Small tables with named rows and columns. After each table, cells are looked up by row and column.

Table tez
,penosel,bodu
zubet,214,186
muv,87,87
pada,204,93
lazorup,178,145
fer,178,145
gibu,143,133
tet,158,52
faruve,204,250
rovun,87,139
vafug,168,104
narol,138,221
tumegom,97,128
fuv,224,87
boruzol,209,139

penosel of vafug: 168
penosel of tumegom: 97
penosel of narol: 138
bodu of tet: 52
penosel of fer: 178
bodu of fer: 145
penosel of boruzol: 209
bodu of zubet: 186

dap =
         tof  lago   muk   pel   viz
rogila   -62   310   173    62  -193
poki     -56    72  -287   703  -290
reduv   -271  -521  -436  -272  -321
zepap    -76   274   -43   -56     8

reduv, lago => -521
zepap, tof => -76
reduv, pel => -272
rogila, viz => -193
zepap, muk => -43
zepap, lago => 274

pomoru
|  | zanamuv | buv |
|---|---|---|
| rokira | 70 | 139 |
| lamuzin | 60 | 140 |
| guripa | 116 | 98 |
| mugiz | 209 | 114 |
| ved | 102 | 161 |

buv of rokira is 139
buv of ved is 161
zanamuv of ved is 102
buv of guripa is 98
buv of mugiz is 114
zanamuv of rokira is 70
zanamuv of mugiz is 209
zanamuv of guripa is 116
zanamuv of lamuzin is 60
buv of lamuzin is 140

Table tokirek
|  | runirar | biba | mobin |
|---|---|---|---|
| tebe | 67 | 508 | -432 |
| kebabo | -22 | 606 | 123 |
| sas | 41 | 39 | -179 |
| volemi | -912 | -425 | 259 |
| nedep | 42 | 888 | -279 |
| binik | -651 | -503 | 18 |
| pomaso | -56 | -99 | -63 |

What is the runirar of nedep in tokirek? 42
What is the biba of pomaso in tokirek? -99
What is the runirar of tebe in tokirek? 67
What is the runirar of volemi in tokirek? -912
What is the runirar of kebabo in tokirek? -22
What is the biba of binik in tokirek? -503
What is the mobin of volemi in tokirek? 259
What is the biba of volemi in tokirek? -425
What is the mobin of tebe in tokirek? -432
What is the mobin of binik in tokirek? 18
What is the runirar of pomaso in tokirek? -56
What is the mobin of pomaso in tokirek? -63
What is the biba of tebe in tokirek? 508
What is the mobin of kebabo in tokirek? 123
What is the biba of sas in tokirek? 39
What is the biba of nedep in tokirek? 888
What is the mobin of nedep in tokirek? -279

menam
fields: zan, soduvo, davikav, nuv, vud
vuvap: [0.47, 0.41, 0.45, 0.32, 0.47]
mon: [0.49, 0.79, 0.26, 0.54, 0.40]
negumef: [0.54, 0.61, 0.71, 0.26, 0.64]
riv: [0.39, 0.46, 0.15, 0.44, 0.44]
romor: [0.51, 0.68, 0.45, 0.92, 0.29]
zafip: [0.30, 0.81, 0.10, 0.35, 0.43]

What is the zan of negumef in menam? 0.54
What is the davikav of negumef in menam? 0.71
What is the vud of zafip in menam? 0.43
What is the davikav of riv in menam? 0.15
What is the soduvo of negumef in menam? 0.61
What is the davikav of mon in menam? 0.26
What is the vud of negumef in menam? 0.64
What is the nuv of mon in menam? 0.54
What is the nuv of zafip in menam? 0.35
What is the soduvo of mon in menam? 0.79
What is the vud of vuvap in menam? 0.47
What is the zan of mon in menam? 0.49
What is the vud of romor in menam? 0.29
What is the nuv of vuvap in menam? 0.32
What is the davikav of vuvap in menam? 0.45
What is the davikav of zafip in menam? 0.10
What is the nuv of negumef in menam? 0.26
What is the nuv of riv in menam? 0.44
Row with the largest vud: negumef

Table remam
cols = fem, dakam
vil: [9.1, 2.6]
vumu: [4.7, 5.6]
kegudu: [6.2, 4.1]
zupu: [3.9, 6.5]
bim: [7.2, 2.4]
pil: [3.3, 9.6]
reluf: [3.3, 8.0]

What is the dakam of kegudu in remam? 4.1
What is the dakam of pil in remam? 9.6
What is the fem of vil in remam? 9.1
What is the dakam of vumu in remam? 5.6
What is the fem of bim in remam? 7.2
What is the fem of kegudu in remam? 6.2
What is the dakam of zupu in remam? 6.5
What is the fem of pil in remam? 3.3

zadol:
,degibez,duv,tam,muz,tav,mepegak,nuvo,gak
rupemev,1.496,7.879,8.433,9.644,4.072,4.573,1.609,7.415
madozag,6.015,5.223,6.034,5.352,5.732,3.400,4.562,4.356
medu,5.715,5.650,6.064,6.512,7.550,6.307,5.169,6.812

madozag, muz: 5.352
medu, duv: 5.650
madozag, tav: 5.732
rupemev, tam: 8.433
rupemev, degibez: 1.496
medu, degibez: 5.715
rupemev, nuvo: 1.609
medu, tav: 7.550
madozag, tam: 6.034
rupemev, duv: 7.879
medu, nuvo: 5.169
Row with the largest gak: rupemev

lig =
,kamopi,mabepon,negufi
dadakit,0.53,0.38,0.67
tago,0.67,0.67,0.65
sazo,0.38,0.34,0.44
suv,0.65,0.30,0.77
vunukez,0.48,0.20,0.65
dimisu,0.17,0.34,0.31
fuviz,0.74,0.76,0.72
zuz,0.23,0.07,0.34
zoku,0.24,0.10,0.33

zoku, kamopi -> 0.24
fuviz, negufi -> 0.72
dimisu, mabepon -> 0.34
sazo, kamopi -> 0.38
vunukez, negufi -> 0.65
dadakit, kamopi -> 0.53
suv, mabepon -> 0.30
fuviz, kamopi -> 0.74
tago, kamopi -> 0.67
zuz, negufi -> 0.34
dadakit, negufi -> 0.67
dadakit, mabepon -> 0.38
sazo, mabepon -> 0.34
dimisu, negufi -> 0.31
dimisu, kamopi -> 0.17
vunukez, kamopi -> 0.48
fuviz, mabepon -> 0.76

Table buf
columns: nolok, soz, geg, bib, bip, garuviz, pilit, zumupep
naledi: [83, 33, 67, 33, 53, 34, 28, 29]
lokizu: [39, 28, 23, 37, 63, 34, 39, 42]
topus: [39, 28, 35, 33, 63, 46, 39, 47]
sig: [49, 33, 49, 47, 53, 34, 39, 42]
raruk: [42, 33, 49, 33, 53, 52, 28, 67]
divolim: [61, 33, 56, 33, 32, 27, 32, 29]
gez: [61, 28, 67, 33, 61, 27, 28, 39]
tis: [83, 28, 52, 29, 32, 27, 28, 42]
gef: [61, 28, 60, 29, 34, 27, 28, 39]
rik: [42, 28, 60, 33, 41, 52, 32, 29]

zumupep of sig is 42
geg of raruk is 49
bib of gez is 33
garuviz of topus is 46
bip of gez is 61
soz of gez is 28
bip of naledi is 53
pilit of rik is 32
soz of lokizu is 28
geg of divolim is 56
Row with the largest bib: sig

pas:
cols = mugub, lipavar, zor, bugom, tol, rus, zamadu, dami, sufulaz, bekev
vebila: [4.059, 5.722, 8.896, 8.765, 3.440, 1.622, 5.629, 7.416, 3.659, 2.096]
liniz: [3.659, 8.502, 6.426, 8.765, 3.057, 1.008, 5.629, 5.222, 3.328, 0.431]
kun: [4.059, 5.722, 6.426, 8.765, 2.673, 1.008, 5.629, 7.233, 3.328, 0.986]

vebila, bekev: 2.096
kun, dami: 7.233
kun, mugub: 4.059
kun, bugom: 8.765
kun, tol: 2.673
vebila, tol: 3.440
vebila, mugub: 4.059
vebila, sufulaz: 3.659
kun, lipavar: 5.722
liniz, zamadu: 5.629
vebila, bugom: 8.765
vebila, zor: 8.896
liniz, zor: 6.426
kun, rus: 1.008
kun, zor: 6.426
liniz, bugom: 8.765

Table zirigi
|  | vurel | soveka | nefekos | dupob | gomogud | kur | rakoduk | gupuvo | kuzabub |
|---|---|---|---|---|---|---|---|---|---|
| zag | -78.13 | -7.88 | 14.51 | -18.28 | -50.64 | -67.40 | -7.10 | 28.52 | -0.71 |
| tul | 59.57 | -26.51 | 8.61 | -43.52 | 7.67 | 37.38 | -1.29 | 22.94 | -59.24 |
| vog | 21.15 | -5.76 | -11.35 | 14.79 | -14.28 | 61.26 | -14.43 | 0.72 | -65.67 |
| nad | 14.04 | 13.77 | -30.71 | 36.06 | -27.43 | 82.46 | 5.63 | -23.97 | -94.23 |
| fiv | 14.78 | 32.91 | -78.14 | 3.57 | 47.09 | -8.08 | 19.66 | 11.10 | 11.12 |
| losor | -33.48 | 7.15 | -15.58 | -33.71 | -24.27 | -22.36 | 5.69 | 22.02 | 23.49 |
| folo | -22.47 | 19.41 | -46.46 | 0.45 | 11.43 | -32.02 | 10.65 | 20.30 | 5.97 |
| rabezu | 59.96 | -21.68 | -29.88 | -14.66 | -2.60 | 39.61 | 35.11 | 13.87 | -77.88 |

What is the kur of losor in zirigi?
-22.36
What is the nefekos of fiv in zirigi?
-78.14
What is the nefekos of tul in zirigi?
8.61
What is the vurel of folo in zirigi?
-22.47
What is the kuzabub of folo in zirigi?
5.97
What is the gomogud of nad in zirigi?
-27.43
Which row has the largest vurel? rabezu

